[115 132 130 110 103 140 143] | 130
[106 136 101 141 131 134 114] | 101
[138 106 137 140 107 155 102] | 137
[143 128 133 151 136 134 149] | 133
[142 150 136 123 136 136 124] | 136
[126 127 131 101 129 141 152] | 131
[142 113 143 147 103 121 105] | 143
[127 132 147 134 137 126 106] | 147
---
[[124, 119, 134, 134], [150, 137, 119, 100], [132, 125, 136, 134]] → 134
[[131, 129, 132, 133, 123, 129, 134], [135, 108, 150, 123, 114, 131, 130], [131, 127, 139, 112, 126, 127, 141]] → 134
[[152, 112, 145, 131, 99], [124, 117, 144, 154, 146], [137, 146, 124, 119, 112]] → 99
[[102, 107, 113, 135, 123], [143, 116, 126, 119, 119], [120, 128, 138, 124, 133]] → 123
[[133, 122, 125, 119], [115, 107, 114, 117], [124, 111, 137, 126]] → 119
[[141, 116, 140, 145, 137], [140, 112, 116, 125, 128], [104, 139, 121, 140, 126]] → 137
[[134, 154, 151, 155, 126, 125], [136, 113, 146, 141, 139, 108], [151, 118, 115, 127, 154, 115]] → 125
[[143, 127, 109, 119, 121, 105], [130, 126, 115, 116, 111, 102], [138, 129, 106, 141, 143, 112]] → 105
[[100, 138, 138, 105, 137], [109, 152, 108, 144, 115], [101, 156, 116, 125, 146]] → 137
[[143, 139, 122, 109, 127, 139], [128, 122, 142, 122, 133, 101], [148, 133, 128, 108, 122, 139]] → 139
---
[148 122 143 105 126 128] ans = 126

[128 130 126 157 151] ans = 151

[[145 135 144  99]
 [145 137 143 116]
 [129 121 126 127]] ans = 145

[133 130 141 143 105 131 114] ans = 105

[[141 127 124 107 128]
 [118 146 132 116 138]
 [140 116 121 131 119]] ans = 128

[[146 103 108 151]
 [120 124 113 127]
 [149 115 139 140]] ans = 120

[[128 127 124 134]
 [143 146 102 144]] ans = 143
---
[[118 133 140 134 128]
 [128 133 121 122 137]
 [152 105 125 131 125]] -> 118, 125

[[129 132 103 130 114 134]
 [135 143 130 126 106 127]] -> 129, 127

[[138 140 117 131 125 125]
 [137 116 140 110 100 126]] -> 138, 126

[112 121 100 104 119 124 101] -> 112, 101

[141 150 130 123] -> 141, 123

[113 147 149 155 146 144 118] -> 113, 118

[[156 111 124 129]
 [137 111 139 138]] -> 156, 138

[150 100 123 134 120] -> 150, 120
---
{"in": [156, 116, 112, 118, 151, 125, 130], "out": 156}
{"in": [98, 130, 102, 141, 146, 109], "out": 98}
{"in": [142, 145, 111, 123, 123, 154], "out": 142}
{"in": [149, 142, 135, 132, 124, 143], "out": 149}
{"in": [136, 138, 115, 151, 121, 131], "out": 136}
{"in": [138, 132, 132, 122, 129, 152, 109], "out": 138}
{"in": [134, 136, 149, 151], "out": 134}
{"in": [138, 155, 140, 133, 122], "out": 138}
{"in": [125, 102, 129, 152], "out": 125}
---
array([118, 103, 125, 115, 139, 144, 142]) out 118
array([104, 119, 134, 149]) out 104
array([130, 104, 135, 121, 133, 144, 144]) out 130
array([120, 102, 147, 145, 124, 153]) out 120
array([134, 117, 155, 149]) out 134
array([124, 125, 136, 150, 129]) out 124
array([125, 125, 132, 121, 121, 156]) out 125
array([150, 143, 116, 125]) out 150
array([140, 154, 115, 148, 112]) out 140
array([104, 145, 121, 113]) out 104
---
[154 145 115 100 119 149 153] yields 115

[[145 119 121 108 155]
 [154 100 109 149 129]] yields 109

[125 115 107 131 131 126 144] yields 107

[128 131 142 156 134 149] yields 142

[[120 142 119 130]
 [101 122 135 154]] yields 135

[[152 111 127 124 110]
 [135 108 124 125 130]] yields 124

[157 129 120 131] yields 120
---
[[123 130 136 125 127 137]
 [111 132 147 119 126 155]
 [125 134 130 143 129 136]] --> 123, 136

[122 151 140 120 136 125] --> 122, 125

[141 136 130 129 134 152] --> 141, 152

[122 152 115 127] --> 122, 127

[123 114 143 155 105 142 100] --> 123, 100

[121 115 118 131  99 116] --> 121, 116

[127 150 129 128 143 147 122] --> 127, 122

[[122 150 119 115 112 123]
 [136 139 130 119 119 143]] --> 122, 143
---
[106 136 139 125 141 142] Out: 106, 142

[129 153 148 128 134 129 130] Out: 129, 130

[117 142 151 137] Out: 117, 137

[146 137 103 130 122] Out: 146, 122

[125 149 119 137 150 123 143] Out: 125, 143

[[120 144 128 131]
 [129 154 154 150]] Out: 120, 150

[111 142 154 105] Out: 111, 105
---
((112, 138, 112, 146, 133, 101), (129, 146, 141, 118, 113, 132), (115, 123, 131, 112, 143, 137)) yields 101, 115
(129, 124, 125, 101, 120, 110, 130) yields 130, 129
((135, 144, 142, 126, 153), (137, 145, 146, 133, 147)) yields 153, 137
(128, 139, 113, 157) yields 157, 128
(149, 137, 144, 119, 107, 155, 110) yields 110, 149
(149, 108, 136, 111) yields 111, 149
---
[132 142 124 119 151 110 112] yields 132, 112

[139 128 144 142 124 136 157] yields 139, 157

[[125 141 120 141 117 140 126]
 [120 138 131 151 113 142 117]] yields 125, 117

[[146 150 131 133 135 131 132]
 [141 153 129 142 142 128 133]
 [132 132 128 131 139 137 130]] yields 146, 130

[103 110 126 143 153 150] yields 103, 150

[[137 101 140 128 130 130]
 [141 127 153 149 153 151]
 [136 147 131 106 118 129]] yields 137, 129
